One turn moves each row of this set onto another row. After a few examples, where does it send each row asked below?
Loson: [  1 -13   4 -29  -6   2   6   5   6   9  -8  -1 -12   8  -9   0  15   7
 -18 -29  -2  11  10   3]
Kosi: [ -4  -8   8 -24 -21  -9   0  -6  -4   3 -11   2  -9  12  -9   7  13  14
 -14 -21  -1 -27  10  -4]
nam: [ 11  -8  17 -24   3  17   7 -12  -8   6   0 -40   0 -12  -3  14 -12  -5
  -1   2  14  -1  11   2]
tok: [ 16  -3  20 -20   6  19   8  -8  -5  11  -5 -44   5  -3  -6  17  -9  -6
   1  -3  11  -7   8  -1]
rurur: [ -6   5  -2 -22 -14   3   6   8  -7  -1  -9   7 -13  24   0   7   7  13
   0 -12  13 -24  17  -5]
nulig: [  2  -2  13 -16   7  12   6   4 -17   2   5 -37   4 -12  -7  12 -15  -9
  -2  -2  21 -12  11   7]
Ginip: [  3   0  18 -31  -5   2  16  -1  -8   7   8 -33   6 -18  -6   9 -19   4
   1  -2   0 -19   5  10]
nuki: [ 10   3  14 -19  10  15   7  11 -14   7   4 -33   1  -5  -8  12 -21  -8
   3  -3  19 -14   7   6]
kup: [  1  -2  14 -18 -12 -17   6  -6 -13   7  -2   8  -2   8 -11  10   8   3
   7   5   1 -29  -5  -3]
kel: [ -3 -11  -6 -28  -3  -5   6  -3  17   7 -16 -11  -5  19  -4   5  18   0
  -3 -15  -3  12   9  -5]
Bub: [ 13  -2  15 -13   8  11  11   1 -20   2  14 -30  -2  -8 -10   6 -18  -7
  -4  -9  20 -10   8  -3]
Zifis: [  2  -4   3 -37  -4   5  17   2  12   9 -10   7  -8  16   1   7  12  15
   2 -12  -7   2  16  -2]
Lir: [  8  -9  19 -22   5  11  10 -13  -6   6  -2 -43   8 -12  -6  16  -7  -7
  -2   1  10  -5  12   3]
vupeb: [-14  -2  -5 -30 -13 -11   1   3   8   4  -8   6  -1  15  -4   9  10   9
   4  -9  -5 -21   6  -3]
lenu: [ -9  -1 -14 -18  -5 -16   1  12  -2  -4 -12  -7 -14  25  -6   1   3  -6
  -4 -13  16  -5  10  -2]
pagar: [ 11   0  22 -29   6   6  12  -3  -6  11   0 -29   8  -9  -6  18 -20   1
   8   4   3 -22   7   4]
bekir: [  9   1  20 -24   5  10  15  -2  -9   1  10 -32   7 -16 -11  15 -14  -1
   6  -4  -1 -18   1   2]
pomar: [  0   8   0  -5  -3 -19  16   7   1  -7 -15  -5 -16  19  -7  -4   3   8
  -8 -16  10   2  18  -4]
Sem: [  6  -2  13 -22   3  13   5   0 -17   3   6 -33  -2 -12  -4  12 -22  -6
   0   3  22 -12  10   6]
nif: [  2  -1   5 -17 -20  -4  11  -2 -11   2 -11   7 -15   5   2   1  12  -1
   7  -3   4 -35  11   2]
sek: [  1  -8  18 -24  -4   4   6  -6  14  14 -25  -2 -14  12 -12   0  19   6
  -6 -17   5   8   7   4]
toba: [ -7   0  19 -25 -12  -9   4   0   3   8 -20  12 -13  10 -11   3   7  12
   0 -10   6 -26   5   6]
bena: [ 18 -10  23 -19   6  12  15 -17  -8   8   6 -37   4  -9  -8  11  -8  -3
  -4  -8   7  -4   8  -8]
fad: [  2  -3  20 -28   5   5  12  -3 -10   6   5 -28  10 -19  -5  16 -16  -2
   4   4   6 -19   9   8]
dize: [  2   1  10 -17  -4  11   8   6 -17   2   9 -42  -1 -11  -7   5 -16  -4
  -6  -9  18 -12   7   8]
kede: [ 10 -11   7 -25  -9  14  16  -4   7  13 -11   0 -12   0   3  -2  25  -4
   3 -10  -8   3  10   4]
Sazok: [  3   1  -4 -17  -2 -18  -3  -1   4  15 -18  -8 -16  30  -7   1   7  -6
  -8  -2  10   2  11   8]
zadev: [  8  -8  -6 -20  12 -19  19   8  -6  -1  -5 -14 -20  26  -9  -6   1  -4
 -12 -15   6 -16   6   9]
bak: [ 14  -2  19 -19   8  10  16  -8  -7   0   3 -44   4 -10 -11  15 -11  -7
   1  -6   5  -6   4  -2]
tet: [  8  -2   2 -11   4 -15  10  13 -17   3  -3  -4 -16  14 -14  -2   2 -14
  -2  -3  21   8  -2   2]
nipi: [  0  -1   0 -28  -2  -5  -3  -1  15  24 -11   3  -7  19  -5   4  13   2
  -4  -4  -6   3   7  11]
Zove: [ 12  -5  -3 -15  -5 -10  21   7  -9  -1 -16  -7 -27  11  -1  -9   5 -17
  -1  -6  15   1  15   6]
Panar: [  6  -5  20 -30   0  11   8 -10  -9   7   4 -28   4 -17  -3  17 -18   1
   5   7   7 -17   8   5]
fik: [ -7   9   6  -9 -13  -9   8   2   3  -2 -10   5  -5  12  -4   3  11  20
  -3 -16  -2 -19  14  -6]
pagov: [  8 -15  -1 -25  11   8  14   3   9  11  -2 -12 -10  17  -6  -2  22   3
 -12 -23 -10  -3   2   8]
zer: [ 12  -3  22 -25   4   4  16  -7 -13   7  14 -21   6 -15  -8  11 -19   3
   3  -3   3 -23   7  -3]
tavo: [  8   3  15 -14   5  11  11   2 -16  -4   9 -38   2  -9 -12  13 -15  -8
   1  -7  12 -17   3   0]
Galam: [  1  -9   2 -21  -3  -6   9  -5  -3   5  -4  -6  -8  21  -6   4  15  10
  -7 -15  -7 -42   2   3]
Voz: [  6  -2  -3 -23  -3  -8  17   0   1  -2 -20 -10 -21  30  -1   2   5   3
  -5 -10  15   6  22  -6]
bomuz: [  2  -7   1 -25  -7 -28  11   6  -7  -2 -14  -4 -21  17 -12  -2  -4   1
 -17 -19  11  -4  14   3]
gud: [ 10  -6  18 -23  -5   8  14 -13  -4   6  -1 -51   3 -10  -6  10  -8  -1
  -6  -6   6  -5   8   3]
Doful: [  0   2   5 -14  -3  -1  15   3  15   4 -11  -1  -6  10  -5   1  17  15
  -5 -20  -7  11  14  -4]
zonim: [ -2   0   9 -16  -1 -11   6  11  -3   3 -22   0 -24  19 -14  -7   1  -2
  -8 -14  24  -2  10   9]
nebor: [ 10 -13  12 -18  -4   9   6  -9   3  15  -6  -7  -2   7 -11   7  27  -3
  -1  -7  -2  12  -6  -5]
Netig: [ -6   6  -2 -17 -10  -8 -12   3   0  17  -9   5  -9  25  -6   5   9   2
  -4  -3   5 -20   7   9]

tok moves to nuki
Sem moves to Panar
Now find these:
bekir moves to bak
Sazok moves to Netig
gud moves to dize
rurur moves to Zifis
pagov moves to zadev
toba moves to sek
bena moves to Bub
kel moves to lenu
nebor moves to tet
bomuz moves to Kosi
kede moves to Zove
nulig moves to fad
Doful moves to pomar

